In the data rows, 500 means zero.
Here are some points:
579;410;635;397;576;620;398;575;475;485;398;396;397;397;397;413
668;583;693;412;654;709;398;623;561;592;398;533;483;397;397;493
397;486;398;741;397;397;638;407;449;398;666;591;655;679;801;438
397;577;398;561;397;431;854;418;441;453;726;463;551;759;697;495
745;454;685;397;752;703;398;639;555;621;398;396;397;397;397;527
689;733;666;817;511;563;815;720;816;510;882;813;807;835;805;493
397;397;398;397;494;437;398;398;397;463;398;396;397;397;397;487
615;450;697;480;695;658;439;591;546;651;398;471;428;397;397;623
397;397;398;397;397;397;447;398;397;398;454;396;397;397;397;416
663;472;685;397;665;737;563;670;561;561;449;437;397;397;397;509
397;483;398;576;397;397;446;398;397;398;520;492;483;508;552;489
685;433;575;435;633;614;654;503;576;522;476;396;406;476;450;647
397;397;398;397;397;397;451;398;397;398;427;396;397;412;397;435
397;397;398;397;476;442;470;398;397;554;461;396;397;397;444;604
397;397;398;397;397;397;466;398;397;398;398;396;397;397;397;398
397;626;398;759;397;397;503;398;511;398;663;654;741;752;746;398
397;397;422;397;397;474;703;411;449;398;528;396;397;441;397;398
397;397;398;559;397;397;489;398;397;398;611;396;425;615;566;398
611;643;704;519;421;507;433;814;750;469;398;635;551;440;433;411
493;476;459;399;406;480;398;509;441;398;398;411;479;397;397;398
780;620;770;624;715;764;453;699;667;697;494;624;506;542;500;569
512;709;553;593;397;397;537;600;645;398;571;648;707;535;541;398
474;578;518;656;475;486;398;479;586;466;459;623;786;578;693;452
397;397;398;397;452;408;398;420;441;497;398;420;401;397;426;609
397;397;398;409;397;397;511;398;397;398;475;396;397;445;467;398
541;397;516;397;546;434;417;462;397;484;398;396;397;397;397;561
653;489;587;515;677;721;749;616;573;739;635;562;450;641;585;796
757;771;781;640;579;588;450;789;817;496;550;730;688;534;568;553
583;627;662;694;587;590;471;687;637;546;471;741;734;658;682;547
573;739;669;822;570;467;697;692;679;508;716;636;763;719;785;560
397;502;398;684;397;397;639;416;436;400;734;599;586;694;730;485
397;641;398;607;397;397;398;450;553;398;398;690;641;427;501;398
397;409;398;460;397;397;509;415;465;398;400;438;539;494;408;398
560;516;534;526;609;593;429;433;479;691;612;498;477;543;576;690
645;397;675;397;708;681;404;435;397;595;489;396;397;397;397;624
397;397;398;397;397;397;464;398;397;398;398;396;397;397;397;398
575;527;617;747;610;568;398;578;602;647;652;607;660;674;677;623
435;605;455;587;397;397;551;520;611;398;538;617;695;633;637;398
454;530;576;473;397;420;574;461;512;398;439;550;589;468;397;398
789;452;723;481;828;808;728;600;558;743;696;489;489;591;562;714
625;676;563;603;470;525;551;683;681;418;451;662;678;485;512;398
397;397;398;440;418;397;398;398;397;459;648;396;397;551;551;523
435;466;570;397;397;462;398;461;524;398;398;454;397;397;397;398
654;559;744;516;589;687;555;630;681;594;480;586;501;464;514;520
397;411;398;516;397;397;463;398;397;398;448;466;538;531;582;398
647;768;673;646;397;546;432;714;674;398;445;685;662;462;550;398
489;566;469;603;521;628;398;568;559;628;563;517;491;563;552;691
720;397;678;397;615;741;398;545;397;470;682;396;397;578;583;398
532;696;537;850;563;548;398;553;536;752;768;759;859;816;855;779
397;397;398;397;397;397;398;398;397;398;398;396;397;397;397;398
397;463;398;673;397;397;398;449;397;398;586;526;656;672;671;398
397;397;398;397;397;397;465;398;397;398;398;396;397;397;397;398
543;551;502;459;474;575;398;599;578;561;525;568;472;490;471;610
397;493;398;663;397;397;398;398;397;398;398;608;694;397;618;500
657;667;640;572;551;571;923;624;673;501;588;562;568;589;633;607
749;645;724;622;747;828;398;717;648;768;610;628;621;582;611;724
563;537;521;397;397;523;526;625;582;398;398;398;397;397;397;398
695;440;657;409;671;648;729;574;666;565;605;483;397;566;492;480
397;397;398;397;397;397;398;398;397;398;474;396;397;397;397;416
565;440;427;419;663;645;678;471;422;775;581;396;503;503;444;683
407;429;483;397;457;424;398;420;465;510;398;410;397;397;397;460
672;652;666;698;726;816;601;623;595;865;833;641;674;750;707;807
625;576;593;484;428;489;398;718;594;463;398;511;506;397;397;491
578;561;533;397;452;448;398;608;507;398;398;505;447;397;423;398
397;397;398;522;432;397;640;398;397;497;577;396;434;610;534;529
412;415;481;645;498;405;830;451;397;623;923;516;605;801;722;516
786;742;809;496;663;760;398;859;804;491;398;637;566;397;408;459
423;716;468;773;397;455;596;543;591;755;723;738;764;724;769;824
540;397;549;397;545;507;520;449;413;560;411;396;397;397;397;599
649;619;607;464;665;648;398;605;658;398;398;535;406;397;413;398
572;397;559;397;537;541;515;398;456;501;414;396;397;397;397;463
527;543;557;397;518;511;398;541;580;398;398;396;397;397;397;413
397;414;398;542;398;440;701;398;397;647;721;396;479;687;654;630
438;476;482;397;424;556;398;506;531;398;398;396;397;397;397;398
397;397;398;397;431;401;398;398;397;398;398;396;397;397;397;398
397;397;398;397;397;397;398;398;397;417;398;396;397;397;397;511
443;504;451;397;446;409;398;499;517;540;398;506;397;397;397;590
397;423;398;693;397;397;615;398;397;496;749;479;621;739;701;615
497;616;522;476;489;521;586;576;589;790;457;558;479;451;397;670
397;397;398;495;397;397;706;398;397;646;633;418;467;626;597;760
397;601;398;552;397;397;398;398;483;398;398;564;652;423;523;398
397;442;398;397;397;397;398;398;456;543;398;396;397;397;397;551
727;772;703;609;629;649;462;862;818;452;422;666;673;518;505;537
397;638;531;715;397;397;654;531;645;562;716;682;739;702;723;509
397;405;398;404;397;397;398;398;397;398;465;396;422;459;566;398
717;568;660;697;809;772;570;668;588;545;716;606;538;644;646;485
397;421;398;670;397;397;783;398;397;585;705;651;606;749;773;537
545;641;592;456;529;565;398;590;506;398;398;535;477;397;397;398
532;448;528;405;587;596;398;526;527;507;398;407;397;452;397;432
547;774;620;716;523;415;442;703;758;592;557;786;807;683;613;479
535;597;502;613;423;537;442;494;639;398;525;580;558;519;518;398
461;646;468;568;499;484;728;541;505;406;674;687;635;628;561;398
397;397;398;507;456;397;653;398;397;715;621;396;455;649;600;591
418;397;432;397;397;397;398;398;397;398;398;396;397;397;397;398
462;448;455;397;452;410;426;462;398;475;457;442;426;408;402;551
397;460;398;569;546;454;509;398;448;627;452;545;580;449;443;626
574;511;515;538;745;629;466;515;508;764;520;562;504;591;562;784
397;397;398;397;397;397;398;398;397;398;398;396;397;397;397;398
704;722;808;629;491;619;743;759;691;664;612;715;734;639;661;652
557;397;518;426;528;617;592;443;397;407;543;420;485;519;472;398
397;397;398;397;397;397;398;398;415;398;398;396;397;397;397;398
616;643;620;644;613;644;624;616;541;549;580;679;638;651;718;502
492;617;449;679;465;397;531;623;599;398;637;663;684;567;609;398
455;397;398;397;566;447;413;398;397;578;398;396;397;397;397;583
526;433;577;484;397;459;503;507;463;398;502;489;397;511;512;398
564;476;539;450;485;432;438;497;464;398;493;529;478;482;485;398
420;504;439;572;448;525;610;534;504;426;635;556;584;592;680;398
397;495;420;555;397;397;558;447;489;398;548;624;596;637;610;398
561;484;551;529;732;597;619;604;632;739;685;514;530;554;506;763
850;622;817;397;567;683;547;877;773;398;441;585;418;397;397;412
585;397;438;468;691;625;651;405;397;685;674;396;482;547;535;634
659;517;733;397;401;575;502;731;607;535;455;463;397;397;397;469
552;397;535;426;405;506;452;498;505;398;439;417;413;397;416;398
427;397;398;397;397;397;456;398;397;398;398;396;397;397;397;398
587;480;506;469;691;594;427;476;448;629;401;423;397;419;408;667
397;397;398;622;515;401;548;398;397;638;564;447;464;615;586;703
397;506;398;587;397;397;572;399;469;398;608;535;620;707;657;398
571;597;525;659;706;557;530;559;556;676;543;635;608;640;596;623
397;397;398;407;397;397;418;398;397;398;449;416;420;397;475;398
397;397;398;397;397;397;536;398;397;398;494;396;397;467;428;398
494;526;491;527;591;533;604;523;502;653;553;452;428;498;555;694
482;400;423;397;437;457;398;438;438;565;398;418;397;397;397;583
893;817;999;618;697;793;480;982;915;577;514;722;676;470;603;676
397;398;398;397;441;397;398;398;397;438;398;396;473;397;397;399
397;650;490;506;397;397;398;538;608;398;398;621;578;397;431;398
530;728;555;632;397;397;399;529;613;398;399;646;634;438;540;398
458;397;398;397;556;527;722;398;397;572;741;396;397;613;521;614
397;397;398;397;462;416;685;398;397;464;617;396;397;437;531;398
724;844;739;743;494;635;525;853;937;556;641;834;843;673;734;558
397;590;455;700;734;721;678;398;534;751;613;624;621;713;741;832
455;397;398;397;437;486;398;398;397;466;398;396;397;397;397;430
568;702;662;587;432;454;414;735;717;430;398;652;633;454;486;407
397;397;412;397;397;397;398;398;397;398;398;396;397;397;397;398
552;579;554;537;471;414;410;611;594;546;398;598;615;441;492;566
512;403;511;438;597;579;738;398;440;422;583;396;397;543;467;421
741;661;674;556;779;759;398;746;703;708;398;624;614;397;478;727
660;533;621;397;536;547;461;525;432;552;400;495;408;397;397;567
555;397;513;397;736;680;565;462;455;677;508;396;397;417;424;800
397;397;398;397;509;555;398;398;397;599;398;396;469;397;397;566
490;397;398;455;646;609;782;398;397;597;616;396;397;555;520;653
397;441;398;519;397;397;398;398;397;398;398;406;465;401;453;398
397;397;398;397;528;522;405;398;397;577;404;396;397;397;397;514
397;451;398;548;397;397;436;398;397;398;493;579;511;501;513;398
397;522;421;512;449;397;415;459;511;398;453;554;596;499;547;476
613;800;728;686;485;604;467;751;783;532;487;790;710;563;550;479
397;397;398;606;448;518;572;398;397;523;603;499;476;610;551;489
472;486;398;522;459;490;596;412;397;509;570;474;476;539;473;591
784;484;762;511;885;830;641;631;569;996;606;448;560;515;499;932
397;397;398;397;397;397;448;398;397;403;443;396;397;397;438;398
571;566;558;464;453;411;398;561;518;456;398;516;500;397;397;464
452;397;465;397;541;472;398;454;445;445;398;396;397;397;397;408
397;442;398;583;397;397;398;398;435;398;416;536;535;477;397;398
509;602;669;664;398;397;587;691;692;398;626;651;685;666;670;440
397;397;398;397;397;397;398;398;397;398;398;396;397;397;397;398
532;397;398;509;600;544;735;398;397;681;747;396;397;660;536;651
456;590;398;586;498;454;642;493;571;543;709;697;656;610;700;590
397;397;398;397;444;397;441;398;397;513;483;424;457;509;502;496
843;686;852;561;822;895;697;823;652;768;598;617;595;617;539;685
619;397;524;397;524;645;602;438;397;521;485;396;397;452;397;450
539;497;484;614;647;547;553;406;527;590;646;535;567;641;663;764
494;573;448;735;515;488;483;420;464;615;566;515;640;687;730;679
534;589;602;486;397;412;541;638;635;398;548;566;541;458;479;398
397;397;398;397;397;397;398;398;397;398;398;396;397;397;397;398
500;681;572;397;434;434;543;539;646;398;401;544;397;397;397;398
397;397;398;481;397;397;533;398;397;398;592;396;454;522;564;398
852;494;732;430;767;821;669;748;650;696;633;505;427;565;505;525
539;905;600;884;419;479;672;733;681;461;736;877;870;685;732;398
397;512;398;578;397;397;467;398;476;398;408;495;474;483;527;398
612;484;589;553;563;602;828;611;526;597;879;481;433;836;709;439
397;402;398;541;397;397;565;398;422;398;584;442;510;571;579;398
Here are 16 more points, each followed by its number:
553;479;532;549;476;535;418;503;468;520;453;472;484;580;562;496 0
397;608;398;803;397;397;649;481;508;472;731;743;799;752;712;516 1
530;479;517;451;397;397;398;512;561;398;398;503;472;397;419;398 2
524;398;522;765;593;556;440;398;397;606;492;465;643;561;669;626 3
397;573;465;625;397;397;523;460;529;398;591;654;643;614;613;443 4
397;402;398;490;397;397;398;398;397;427;398;435;523;498;485;458 5
411;397;405;397;482;527;398;398;397;433;398;396;397;397;397;398 6
651;397;566;397;661;551;398;596;465;624;398;396;397;397;397;568 7
397;397;398;397;397;397;398;398;397;398;398;396;397;397;397;398 8
795;648;760;585;799;819;691;752;646;820;657;551;648;652;624;695 9
397;574;398;507;397;397;398;398;479;398;398;621;551;397;397;398 10
465;471;455;520;397;429;489;486;487;404;544;416;413;504;571;408 11
397;405;469;441;524;475;526;398;397;570;448;396;415;433;445;560 12
397;444;398;478;471;429;398;398;488;398;398;520;466;397;471;477 13
409;430;458;397;397;397;398;565;477;398;398;396;397;397;397;398 14
638;397;603;397;539;544;460;486;401;555;444;396;397;476;433;445 15
Which of these numbered points is nearest to each point below, ignoring the direction in which the first points spread most? Its number follows each.
397;407;398;579;397;397;460;398;406;398;448;455;505;493;514;398 > 5
841;689;797;466;831;821;398;798;712;838;419;677;587;536;508;833 > 7
397;563;434;602;397;397;569;478;580;398;605;681;634;623;641;398 > 4
457;707;535;683;442;429;675;595;662;401;632;766;644;657;612;412 > 4
433;434;417;479;429;426;398;398;446;410;398;438;397;546;446;459 > 0
701;631;788;526;733;686;398;837;702;701;398;557;583;397;397;657 > 7
397;723;398;524;397;397;398;398;397;398;398;592;569;397;481;398 > 10
397;653;398;835;397;397;738;398;573;567;831;645;845;824;865;520 > 1
535;614;398;838;711;713;425;408;397;806;543;830;812;627;729;732 > 3
531;597;464;610;605;566;398;565;586;583;398;649;574;444;704;599 > 13
466;397;486;397;454;601;398;398;397;398;398;396;397;397;397;398 > 6
397;397;398;472;397;397;518;398;397;398;412;498;579;510;467;460 > 5
600;397;539;397;704;600;398;549;416;664;398;396;397;397;397;608 > 7
615;397;559;397;530;458;398;398;397;480;398;396;397;397;397;466 > 15
450;501;398;607;509;434;398;444;399;517;398;451;542;527;555;514 > 5
587;652;569;443;397;397;398;520;575;398;398;550;529;486;460;398 > 2
660;766;605;819;511;516;707;715;796;467;706;827;827;777;721;478 > 4
672;587;607;687;614;626;567;600;454;602;638;618;659;570;633;447 > 0
397;397;398;502;397;397;697;398;397;398;647;396;397;517;538;398 > 11
397;507;398;400;397;397;398;641;591;473;398;416;407;397;397;476 > 14
904;604;912;699;999;939;836;675;558;993;794;647;607;756;674;928 > 9
397;581;398;536;397;397;398;398;498;398;398;594;623;397;464;398 > 10
397;434;398;550;397;397;424;398;397;398;408;396;533;403;576;398 > 5
638;409;571;397;699;731;564;439;446;746;547;396;397;462;443;750 > 9
548;397;640;397;581;559;480;481;436;533;398;437;397;397;437;511 > 15
705;397;589;534;665;662;398;398;397;641;489;396;449;558;563;474 > 15
461;397;398;616;679;695;468;398;397;689;463;527;720;485;649;594 > 3
472;397;474;397;456;517;398;398;397;458;398;396;397;397;397;405 > 6
606;541;457;533;736;675;398;398;397;643;398;602;607;436;493;542 > 6
397;397;398;397;485;414;398;398;397;637;398;396;397;397;397;738 > 12
397;397;398;397;397;397;398;398;397;398;398;396;397;397;397;398 > 8
397;474;398;449;397;397;398;398;439;398;419;535;479;397;483;398 > 13
444;448;428;397;397;397;398;575;527;398;398;396;397;397;405;398 > 14
397;397;398;397;397;397;398;398;397;398;398;396;397;397;397;398 > 8
561;587;531;689;623;476;398;483;487;692;475;618;666;513;776;670 > 3
687;590;545;528;891;951;560;460;487;725;564;449;523;585;521;700 > 9
507;457;487;622;397;487;638;495;538;424;716;478;421;684;650;398 > 11
692;538;653;841;669;628;573;589;582;659;506;644;767;664;779;578 > 3
397;397;398;397;397;397;398;398;397;398;398;396;397;397;397;398 > 8
556;827;708;806;439;568;697;738;766;443;720;807;814;690;852;467 > 4
465;653;606;586;612;499;398;613;605;660;434;746;726;413;571;654 > 13
621;552;538;401;493;499;398;513;629;453;398;553;461;397;397;407 > 2
584;430;480;404;689;649;708;524;397;674;594;420;397;531;471;662 > 9
543;631;523;568;508;556;398;570;595;515;437;606;590;470;493;582 > 13
437;397;398;451;526;494;536;398;397;536;444;396;434;466;550;597 > 12
397;397;398;397;397;397;582;398;397;398;636;396;397;637;480;398 > 11
612;397;600;419;750;638;613;462;530;720;561;396;398;566;397;719 > 9
397;397;414;397;397;397;398;550;480;400;398;396;397;397;397;398 > 14
433;531;469;587;453;434;398;510;575;513;398;536;627;397;446;541 > 13
438;505;672;397;397;397;402;712;620;398;447;396;397;559;397;398 > 14
397;455;398;532;397;397;398;398;397;398;458;491;481;584;554;398 > 5
538;824;637;847;447;517;549;724;743;407;635;797;902;718;833;413 > 4
619;397;595;397;595;607;424;567;417;459;408;396;397;397;397;398 > 15
397;397;398;504;575;397;564;398;397;570;529;396;397;523;422;531 > 12
670;397;652;397;690;740;577;506;499;662;629;396;397;647;463;604 > 9
397;397;398;397;397;397;398;398;397;398;398;396;397;397;397;398 > 8
559;460;500;437;502;601;451;490;447;559;470;515;426;481;426;558 > 6
449;479;484;573;505;433;533;475;444;461;547;488;614;476;535;630 > 5
502;397;407;498;561;649;463;398;397;402;648;396;531;756;710;398 > 0
413;570;430;397;466;489;428;472;532;551;398;508;553;406;397;711 > 13
397;397;432;569;397;436;411;407;397;398;510;497;486;507;531;398 > 5
410;649;455;571;397;397;398;562;631;435;447;708;674;486;503;398 > 10
397;498;398;495;397;397;479;454;453;398;528;534;548;539;494;553 > 5
397;397;398;397;397;397;398;398;397;398;398;396;397;397;397;398 > 8
397;587;400;900;397;397;797;463;552;398;794;723;799;858;784;464 > 1
442;463;439;486;470;397;462;398;468;489;565;491;522;527;541;498 > 5
536;528;580;757;615;557;676;489;458;667;736;581;677;760;779;643 > 3
460;504;418;517;472;448;439;436;502;480;470;548;598;454;435;559 > 13
397;397;398;405;397;397;588;398;397;398;652;396;397;599;499;398 > 11
397;397;398;397;397;397;398;398;397;398;398;396;397;397;397;398 > 8
429;653;468;604;519;446;616;433;575;427;648;657;709;656;697;398 > 4
397;457;398;614;397;397;398;398;421;421;398;515;573;397;528;509 > 5
397;585;398;780;439;397;700;398;447;442;744;687;754;730;822;522 > 1
570;733;704;591;646;629;545;675;728;661;494;710;673;588;713;673 > 13
639;397;582;397;397;558;398;457;397;398;398;407;411;397;397;398 > 15
397;397;398;397;397;397;398;398;397;398;398;396;397;397;397;398 > 8
436;397;398;397;536;460;398;398;397;498;398;396;397;397;397;471 > 6
689;689;705;594;564;575;398;714;736;398;418;691;649;422;468;403 > 2
397;410;398;451;397;397;398;398;397;398;398;467;499;397;433;609 > 13
397;397;398;397;397;397;398;398;397;398;398;396;397;397;397;398 > 8
623;447;567;397;704;651;751;574;513;660;454;396;397;397;397;678 > 9
696;397;537;472;698;675;627;529;417;709;564;447;537;595;484;739 > 9
420;595;500;397;397;397;398;597;587;398;398;436;407;397;397;500 > 14
509;540;398;804;581;516;956;439;463;678;900;623;713;865;889;683 > 1
643;397;398;490;745;716;500;398;397;691;428;396;397;504;534;777 > 9
397;644;410;516;397;397;398;564;568;398;398;680;547;397;458;398 > 10
689;831;643;761;816;731;502;647;701;760;645;788;708;689;673;687 > 13
473;397;398;397;529;529;398;398;397;535;398;396;397;397;397;503 > 6
397;397;398;397;397;397;398;398;397;398;398;396;397;397;397;398 > 8
397;397;398;397;397;397;398;398;397;398;398;396;397;397;397;398 > 8
397;397;398;414;467;397;398;398;397;661;441;396;397;468;437;679 > 12
578;602;560;397;578;626;398;605;587;484;429;486;397;397;397;503 > 6
501;737;615;704;523;615;656;646;680;518;753;736;731;785;673;496 > 4
397;586;398;679;397;397;478;483;543;398;613;672;659;720;653;398 > 4
746;430;776;397;773;793;407;705;537;783;398;396;397;432;397;773 > 7
531;838;482;721;530;548;398;486;681;529;403;789;822;526;630;507 > 10
582;397;464;397;719;638;742;398;397;762;646;396;397;540;570;749 > 9
546;566;579;473;466;455;398;587;634;398;398;532;539;398;397;398 > 2
630;397;629;397;679;608;398;502;541;686;398;396;397;397;397;537 > 7
Here are 16 other points, each followed by its number:
596;603;532;709;589;489;628;438;618;530;636;686;742;642;629;523 0
397;644;398;719;397;401;588;489;520;401;655;636;745;644;667;398 1
499;397;660;397;463;502;416;435;397;496;398;396;397;397;397;455 2
731;397;584;397;636;675;398;454;397;635;398;396;397;397;397;475 3
397;576;398;537;397;397;448;398;485;413;514;589;546;587;572;411 4
397;397;398;397;397;397;398;398;397;533;398;396;397;408;397;551 5
505;509;518;461;508;604;512;501;510;451;446;525;465;436;397;442 6
397;546;398;525;397;397;398;449;552;398;425;549;594;440;478;398 7
746;476;575;397;494;708;398;585;548;398;398;515;422;397;397;398 8
420;463;462;598;451;489;629;398;397;407;687;451;498;663;652;457 9
785;542;730;520;736;849;708;593;597;717;590;504;539;637;517;631 10
658;675;661;573;586;650;398;701;655;720;399;630;637;468;543;757 11
636;630;709;681;546;617;477;615;594;563;597;647;698;610;646;654 12
453;397;404;397;773;640;573;469;493;870;490;396;397;397;397;807 13
401;397;398;397;397;448;398;398;397;441;398;396;397;397;397;445 14
492;397;515;397;526;589;512;445;420;605;504;396;419;420;481;591 15
Which of these numbered points is nearest to each point below, ignoring the direction in which the first points spread most? Its number follows each.
525;397;487;397;629;511;511;398;432;596;590;396;397;447;456;576 > 15
397;397;398;397;415;397;398;398;397;398;398;396;409;397;397;421 > 14
705;671;758;682;794;731;725;686;650;753;718;688;583;643;672;704 > 15
567;551;565;397;597;571;508;560;640;442;494;577;453;440;397;398 > 6
397;397;398;397;397;397;398;398;397;406;398;396;397;397;397;398 > 14
676;424;564;593;706;677;609;512;503;729;642;510;593;532;690;636 > 15
839;767;849;474;593;774;476;845;862;557;422;594;548;442;397;451 > 8
588;536;556;459;698;698;505;468;418;736;561;532;555;622;607;724 > 15
397;424;419;511;397;397;678;398;397;398;716;396;433;657;652;398 > 9
726;509;712;418;666;756;398;649;625;455;398;448;397;397;397;398 > 8
609;757;782;563;489;683;584;821;845;470;485;733;619;523;551;398 > 6
551;440;633;397;538;607;398;537;438;486;398;402;397;397;397;482 > 2
397;397;398;397;397;397;398;398;397;429;398;396;397;397;397;398 > 14
459;766;509;811;397;451;568;649;684;430;701;746;813;686;788;404 > 1
717;616;739;447;642;684;398;701;696;456;398;540;474;397;420;553 > 8
513;421;453;439;578;600;540;400;397;714;506;396;456;561;466;669 > 15
397;487;398;735;438;397;442;398;443;662;473;701;751;563;699;742 > 0
397;397;398;397;458;397;427;398;397;597;398;519;397;397;397;652 > 5
647;586;624;438;627;682;398;629;545;659;398;549;607;397;481;677 > 11
605;397;754;450;541;603;442;830;397;439;398;396;397;397;397;571 > 2
549;708;539;740;543;496;398;643;702;509;416;794;751;419;520;485 > 7
397;556;398;542;397;397;510;492;473;398;549;500;486;513;491;398 > 4
506;533;546;654;535;501;735;504;436;660;620;715;616;710;638;619 > 0
414;774;497;552;397;397;569;532;671;398;638;736;558;642;526;398 > 4
580;436;686;687;397;536;733;523;429;398;788;527;551;799;757;429 > 9
397;397;398;397;397;448;398;398;397;398;405;396;397;397;397;443 > 14
397;397;398;604;397;397;541;398;397;398;537;521;539;519;623;398 > 0
711;640;768;459;513;580;398;675;653;398;398;600;500;421;397;398 > 8
403;592;411;690;401;397;673;414;562;446;717;685;678;686;772;487 > 1
397;397;398;442;444;407;398;398;397;541;398;396;397;480;485;651 > 5
557;872;580;655;397;445;398;761;863;398;398;864;824;397;479;398 > 7
439;397;406;397;397;435;398;411;397;542;398;396;397;397;397;591 > 5
779;397;660;603;753;644;442;545;421;702;521;396;582;490;490;582 > 3
397;397;398;397;435;397;398;398;397;620;398;396;397;397;397;724 > 5
755;686;798;545;546;654;398;789;788;512;415;704;605;424;456;436 > 8
397;532;398;530;397;397;398;398;562;398;534;595;581;550;511;424 > 4
638;470;685;397;735;707;398;583;566;685;398;396;397;397;397;556 > 3
653;425;498;397;680;652;398;481;404;653;398;396;397;397;397;622 > 3
608;618;647;504;515;533;398;610;636;400;398;567;510;397;454;400 > 6
397;397;398;592;397;397;564;398;397;398;526;503;546;556;590;398 > 0
551;397;426;397;602;481;504;398;410;652;562;396;397;437;460;566 > 15
397;397;398;397;397;397;398;398;397;398;398;396;397;397;397;398 > 14
532;524;571;818;572;486;734;490;536;577;710;727;756;771;746;594 > 0
444;566;398;642;397;397;576;398;439;425;439;560;561;544;684;420 > 4
691;481;510;397;853;765;398;420;397;703;398;453;397;397;397;600 > 3
397;397;398;397;397;397;398;398;397;398;398;396;397;397;397;398 > 14
503;397;398;397;601;535;488;398;397;509;496;396;397;397;397;554 > 15
733;704;857;669;665;742;768;742;804;538;725;723;700;696;697;535 > 6
520;397;398;397;745;651;504;398;397;792;398;396;397;404;397;765 > 13
397;397;398;648;405;397;398;398;397;428;398;414;567;397;685;492 > 12
397;404;398;488;397;397;398;398;401;398;525;443;420;508;500;398 > 12
577;530;712;567;669;646;398;629;661;678;398;571;610;439;482;748 > 11
567;453;568;397;464;496;398;537;444;455;398;396;397;397;397;426 > 2
397;431;440;529;397;397;517;445;538;398;612;490;539;583;540;398 > 4
647;567;620;756;627;633;633;657;596;664;579;515;915;582;725;573 > 12
397;470;455;595;488;404;398;408;432;405;398;396;535;397;397;449 > 12
397;501;398;749;397;397;494;425;499;398;629;641;721;675;771;401 > 1
711;654;668;397;660;765;398;753;663;595;398;616;523;397;420;495 > 8
770;397;576;397;626;681;740;490;428;582;621;396;397;487;397;519 > 10
768;697;804;504;731;791;805;749;708;684;652;587;586;604;520;537 > 10
564;817;619;636;576;540;762;671;666;523;721;833;806;693;653;481 > 4
397;397;398;437;399;429;406;398;397;527;435;427;397;397;397;549 > 5
397;397;398;397;397;454;444;398;397;417;398;396;397;397;397;461 > 14
413;599;398;504;397;397;398;501;495;407;398;588;577;400;397;398 > 7
397;560;402;745;397;397;561;398;451;398;596;566;634;650;656;398 > 1
397;523;410;454;458;397;461;398;425;560;450;456;442;447;468;565 > 5
627;486;707;554;528;664;398;578;588;580;398;577;541;453;471;450 > 2
838;620;893;503;950;899;518;855;705;785;524;545;522;511;534;729 > 3
541;397;398;397;707;675;399;398;397;851;398;396;397;397;397;732 > 13
474;536;517;647;436;462;510;499;443;398;472;647;651;589;629;398 > 4
397;717;398;800;397;397;573;532;616;416;619;818;746;723;795;504 > 1
397;397;398;503;397;397;544;398;397;398;516;436;520;401;422;504 > 12
497;397;457;397;632;620;398;425;397;658;398;396;397;397;397;683 > 15
407;397;420;640;543;397;398;398;397;562;410;511;594;529;694;485 > 12
801;397;712;397;595;767;398;610;497;587;398;396;397;397;397;506 > 3
521;685;454;812;458;490;652;398;605;446;622;717;765;686;768;436 > 1
397;578;398;528;397;397;398;503;514;398;407;542;537;413;429;398 > 7
753;397;613;550;918;828;398;561;397;963;570;396;397;498;654;977 > 13
397;397;398;397;397;397;398;398;397;398;398;396;397;397;397;398 > 14
397;404;398;471;397;397;398;398;397;398;533;399;455;554;466;398 > 12
397;397;398;435;440;397;474;398;397;556;456;396;412;397;454;541 > 5
664;437;633;397;426;550;398;652;546;398;398;396;397;397;397;398 > 8
661;656;655;489;661;718;398;617;660;653;398;617;584;397;397;660 > 11
594;634;625;440;644;568;398;547;595;586;398;601;691;397;414;625 > 11
397;397;398;531;397;435;506;398;397;398;417;463;460;501;534;398 > 12
520;574;627;457;565;547;398;618;550;577;398;540;440;397;397;618 > 11
642;883;594;897;744;719;745;620;794;728;710;912;843;919;970;741 > 0
397;397;398;591;397;397;577;398;397;398;740;396;475;792;709;535 > 9
397;493;398;451;523;397;616;550;502;591;608;482;418;576;482;772 > 5
397;397;398;397;397;397;398;431;397;398;398;396;397;397;397;398 > 14
508;397;420;447;703;622;398;398;397;797;398;484;397;397;397;805 > 13
397;551;514;596;397;397;398;513;617;398;398;607;565;441;510;398 > 7
459;397;398;423;589;483;664;398;397;636;557;396;404;564;444;629 > 15
568;399;641;397;429;471;476;610;518;425;411;396;397;407;402;405 > 2
397;397;398;493;397;397;749;398;397;398;742;396;397;743;618;398 > 9
397;397;398;397;397;397;398;398;397;398;398;396;397;397;397;438 > 14
525;491;557;639;478;506;790;557;569;409;818;479;528;796;684;480 > 9
541;397;495;397;613;571;582;398;397;528;641;396;397;437;473;557 > 15
397;411;398;572;407;397;724;398;397;398;739;396;397;699;596;398 > 9
